First come named turns, each shown by rows before and after it. For each pair of rows after them, which turns, in which order, take the first row to the second? The first pair is done for you.
turn z_86:
[+1.66 +1.66 +1.02 +2.84 +1.46 +0.01 -1.35 +1.75 +1.93 +0.28 -2.66 -1.69 +0.07 +1.88]  ->  [+1.62 +1.82 +1.73 +3.52 +1.65 +0.90 -0.56 +1.53 +0.84 -0.89 -1.84 -2.38 +0.27 -0.37]
[+1.18 -0.81 -0.95 -0.24 -0.77 -2.67 +0.14 -1.04 +4.78 -4.02 -0.78 -3.14 -0.09 +0.92]  ->  [+0.77 -0.03 -0.69 -0.06 -0.10 -1.95 +0.88 -1.02 +3.94 -4.90 -0.42 -3.76 +0.14 -0.55]
[-0.11 -0.16 -0.06 -4.83 +2.85 +3.77 +2.36 -0.82 -8.82 +0.53 -0.76 +0.23 +0.48 -4.64]  ->  [+1.23 -2.75 -0.78 -6.76 +0.04 +2.44 +1.24 -1.39 -7.87 +2.49 -3.30 +2.99 -0.15 -0.57]
turn z_797:
[+3.23 +1.85 -2.18 +6.13 -0.95 -0.46 -1.39 -0.30 +5.13 +0.22 -4.60 -0.85 -1.63 +5.75]  ->  [+3.69 -0.30 -5.91 -3.45 +2.51 +0.30 -1.07 +2.90 +1.95 -1.09 -6.04 -2.49 -2.53 -3.07]
[-2.36 -1.07 -0.39 -0.76 -1.13 -1.62 -0.22 -1.07 -1.73 +1.22 +1.19 +1.84 +0.09 +2.46]  ->  [+0.92 -2.34 +0.45 -0.90 -2.53 +0.06 -0.93 -0.96 -2.23 +1.15 -1.19 +1.98 +0.22 +1.04]
[-2.26 -0.57 +4.22 +3.70 -2.77 +2.52 +2.86 -1.88 -5.21 +0.58 +3.03 +1.18 +3.12 +2.20]  ->  [-0.24 -2.81 +2.10 -1.74 -1.01 +3.61 +2.46 +0.04 -7.82 +0.36 +0.99 -0.19 +2.67 -3.57]
turn z_36:
[+1.21 +1.89 -1.44 +1.37 +0.97 +0.69 +1.23 +2.05 -2.25 -0.71 +0.94 -1.21 +1.39 -3.40]  ->  [+2.34 +1.73 -0.92 +2.48 -0.29 +0.09 +1.96 +1.57 -1.05 -1.58 +0.65 -1.01 +1.31 -3.16]
[+1.59 +1.21 +1.38 -1.43 +1.43 -0.36 +2.47 +1.44 -0.80 -1.24 +1.27 -2.60 +0.06 -3.83]  ->  [+2.14 +0.74 +1.60 -0.24 +0.13 -0.88 +2.94 +0.82 +0.30 -1.89 +0.97 -2.40 +0.01 -3.34]
[+0.75 +1.08 -0.38 -0.66 +1.34 +0.95 -1.04 +1.94 +0.43 +1.79 -1.85 -3.54 -0.99 -1.80]  ->  [+0.22 +1.45 +0.06 -0.16 +1.60 +1.11 -0.83 +2.03 +0.01 +1.56 -1.03 -3.60 -0.67 -2.56]
turn z_571:
[+3.37 -2.01 +2.18 +2.13 -3.43 -0.07 -1.23 -1.77 -0.39 +0.42 -1.65 +1.39 +0.56 +3.67]  ->  [-0.47 -1.56 +0.56 +0.15 -3.06 -2.25 +0.12 -2.15 +0.27 +0.59 +0.65 +3.14 -0.21 +5.21]
[+0.45 -1.07 +0.92 +0.16 -1.55 +1.32 -0.03 -0.93 -2.11 +0.15 -0.15 +0.82 +1.62 -1.13]  ->  [-1.61 -0.78 -0.19 -1.13 -1.06 +0.05 +0.79 -0.43 -1.56 +0.26 +0.77 +1.35 +1.05 -0.26]
[+0.67 +0.33 +0.52 +2.94 -3.72 +0.60 +2.39 -1.95 -1.10 -2.66 +0.31 +0.47 -0.33 -2.23]  ->  [-3.00 +0.52 -1.76 -0.40 -2.41 -2.53 +3.23 -1.03 +0.50 -2.39 +1.81 +1.19 -1.31 -0.78]
Now pairs of rows:
Between the rows of a pair lie 2 to 3 turns.
[-3.09 +4.40 +0.10 +5.64 +0.94 -2.10 +1.15 -0.62 +8.33 -0.33 -0.49 -1.40 -1.22 +2.45]  ->  [-0.62 +4.49 +1.26 +6.65 +1.42 +1.18 +2.57 -0.36 +4.80 -3.53 +0.30 -3.70 -0.21 -5.11] | z_571, z_86
[+1.81 -4.06 +1.40 -1.21 -3.20 +1.16 -1.65 -1.79 -6.82 +3.77 -1.31 +3.88 +1.37 +1.60]  ->  [-3.97 +3.89 +1.03 +2.37 +6.29 +3.04 -0.39 +0.66 -2.64 +2.12 +1.99 -3.47 +1.13 -1.19] | z_86, z_86, z_86
[+5.45 -2.70 +0.54 -0.13 -2.04 +1.00 -0.49 +0.54 -1.52 -0.82 -3.89 +0.53 +1.00 -3.24]  ->  [+1.81 -1.94 -2.03 -4.10 +1.22 -0.54 +0.29 +1.99 -1.95 -1.01 -2.35 -0.31 +0.01 -5.51] | z_797, z_797, z_797
[+0.89 -0.01 -1.09 -2.36 +2.51 -0.36 -1.28 +2.44 +4.36 +0.32 -1.44 -0.04 -1.43 +4.15]  ->  [+3.98 -0.13 +1.43 +0.22 +2.12 +3.63 -2.38 +1.85 +1.53 +1.10 -2.75 -0.68 -0.54 +2.58] | z_571, z_36
[+1.52 -1.63 +1.19 +0.91 -5.15 -0.71 -3.17 -2.74 -3.52 +0.52 -1.44 +3.15 +1.65 +4.52]  ->  [-2.37 -1.26 -2.97 -7.42 +0.69 -2.15 -3.33 +0.65 -2.42 +1.28 -2.14 +1.45 +0.15 +1.85] | z_797, z_86
[+1.87 +0.12 -0.84 -0.67 -0.59 -0.43 +1.09 +0.46 +1.21 -4.36 +0.52 -1.29 +0.28 -4.46]  ->  [+0.08 -1.10 -2.41 -2.69 -1.22 -3.48 +0.10 +0.62 +3.76 -1.86 -0.24 +1.18 -0.69 +1.27] | z_86, z_86, z_797
[+3.57 -2.09 +2.52 +3.39 -3.70 +1.69 -0.99 +0.63 -0.94 +0.02 -0.60 -0.93 -0.59 +2.91]  ->  [+2.72 -1.87 +0.97 -0.55 -0.69 +2.33 +0.40 +1.97 -3.03 -2.24 +0.24 -3.32 -0.74 -4.31] | z_797, z_571, z_36
[+0.03 -0.57 -2.23 +0.62 +0.63 -1.61 -0.09 -0.10 +3.77 +2.29 -1.02 +0.57 -1.01 +1.25]  ->  [+1.69 -0.49 -0.14 +4.01 -1.49 +0.17 +0.09 -1.73 +2.05 +1.68 -0.37 +0.74 -0.04 +0.79] | z_571, z_571
[-3.32 +0.95 -2.01 +0.52 +4.88 -0.49 +2.81 +1.74 +1.06 -1.90 +4.77 -2.54 -1.07 -3.44]  ->  [+1.03 +1.12 +0.28 +4.05 +3.92 +2.67 +1.99 +1.09 -0.15 -2.35 +2.24 -3.66 -0.26 -5.38] | z_571, z_571
[-2.56 +0.29 -2.19 -1.40 +1.25 -0.35 +0.86 +0.74 -2.22 -1.87 +0.79 +0.52 +1.51 -4.80]  ->  [-1.23 +0.15 -2.60 -1.17 +0.69 -1.44 +1.08 +0.87 -0.23 -2.86 +0.13 -0.03 +1.08 -4.89] | z_36, z_571
[-4.60 +0.06 +0.55 +2.75 -4.39 -4.02 +2.66 -2.76 +0.05 +1.36 +5.28 +5.69 +1.67 +4.36]  ->  [+0.42 -1.56 -4.51 -8.36 +3.27 -0.55 -0.01 +4.18 +0.17 +1.10 -3.03 -0.57 -0.20 -5.55] | z_797, z_797, z_571
[+3.83 -2.26 +0.31 +0.14 -3.00 -0.10 -2.12 -0.53 -0.71 -2.39 -2.31 +0.17 -0.34 +2.02]  ->  [-0.23 -2.11 -1.63 -2.32 -2.30 -2.93 -1.07 -0.64 +0.17 -1.95 +0.35 +1.69 -0.93 +3.66] | z_571, z_571
[+1.18 -0.86 +1.16 +4.70 -1.72 -2.34 -2.35 -3.26 +3.81 +1.68 -0.85 -0.67 +1.29 +3.26]  ->  [-2.76 +2.14 +0.02 +3.41 +3.81 -1.63 -1.76 -1.41 +3.34 +1.74 +1.63 -3.32 +1.11 +1.35] | z_571, z_36, z_86
[+5.86 -0.93 +0.71 +1.48 -2.08 +2.20 -2.28 +0.72 +1.32 -0.88 -4.03 -1.55 +1.50 -0.15]  ->  [-1.74 +0.09 -2.38 -4.20 +2.06 -0.04 +0.93 +1.58 -0.99 -2.47 +1.96 -2.02 +0.89 -5.04] | z_797, z_86
[+1.70 +0.13 +1.49 +1.25 -1.32 +3.64 -1.91 +0.67 -2.47 +0.13 -2.95 -1.35 +1.57 -2.01]  ->  [+1.00 -0.06 +0.62 -0.38 -0.89 +2.86 -3.40 +1.46 -1.69 +2.47 -4.29 -0.43 +0.88 +1.64] | z_86, z_36, z_86
[+3.68 +0.14 +2.44 +6.44 +0.71 +5.10 +0.02 -0.33 -1.40 -0.73 +0.41 -0.95 +2.47 -2.61]  ->  [-5.07 +0.08 -3.98 -3.22 +4.75 -2.14 +1.22 +2.32 +2.73 +1.01 +3.35 +0.56 +0.30 +0.86] | z_571, z_571
[-1.52 -0.54 -2.04 -3.51 +2.31 -0.35 -1.46 +1.64 -0.14 +2.74 -0.86 +0.82 -0.86 +1.72]  ->  [-1.49 +0.66 -0.63 -2.08 +2.77 +1.49 +0.42 +1.08 -2.98 +0.30 +1.40 -0.75 +0.05 -3.21] | z_86, z_86
[-0.77 -3.04 -1.44 -5.62 +0.30 -0.82 +0.11 +1.45 -0.88 +2.07 -0.43 +2.82 +0.71 +0.90]  ->  [-4.07 -0.28 -1.13 -2.98 +2.12 -1.57 +0.73 +1.38 +0.91 +2.08 +1.76 +1.91 +0.39 +3.49] | z_571, z_797
[+1.27 +0.48 -0.20 +0.50 +0.85 +3.70 -0.12 -0.72 -4.98 -0.15 -0.71 -0.64 +0.91 -2.71]  ->  [+1.13 +1.21 +1.37 +3.82 -0.71 +3.20 +0.25 -1.98 -3.64 +0.28 -0.29 +0.34 +1.33 +0.28] | z_797, z_797
[+1.08 -0.74 -3.58 +0.81 -0.44 -1.47 -1.64 +1.96 +2.00 +0.42 -1.43 +1.23 -2.04 +2.38]  ->  [+1.73 -0.51 -1.24 +4.62 -2.49 -0.51 -1.15 +0.35 +0.24 -0.31 -0.19 +1.88 -1.64 +2.42] | z_571, z_571
[-0.25 -2.34 -3.39 -2.15 -3.12 -3.47 -0.44 -1.33 +2.46 +1.65 -0.64 +1.70 -1.99 +4.39]  ->  [-0.21 -1.48 -4.45 -4.69 +0.29 -2.68 -0.85 +0.81 +2.92 +1.50 -1.89 -0.49 -2.48 +2.22] | z_571, z_797
[-0.57 +1.03 -2.22 -4.10 +2.42 -2.07 +1.64 +0.14 +1.94 -1.99 +1.35 -2.13 -1.10 -2.89]  ->  [-0.13 +1.52 -0.92 -0.67 +1.03 -2.71 -0.22 -0.60 +4.78 +1.07 -0.66 -0.55 -1.27 +4.93] | z_797, z_571, z_36
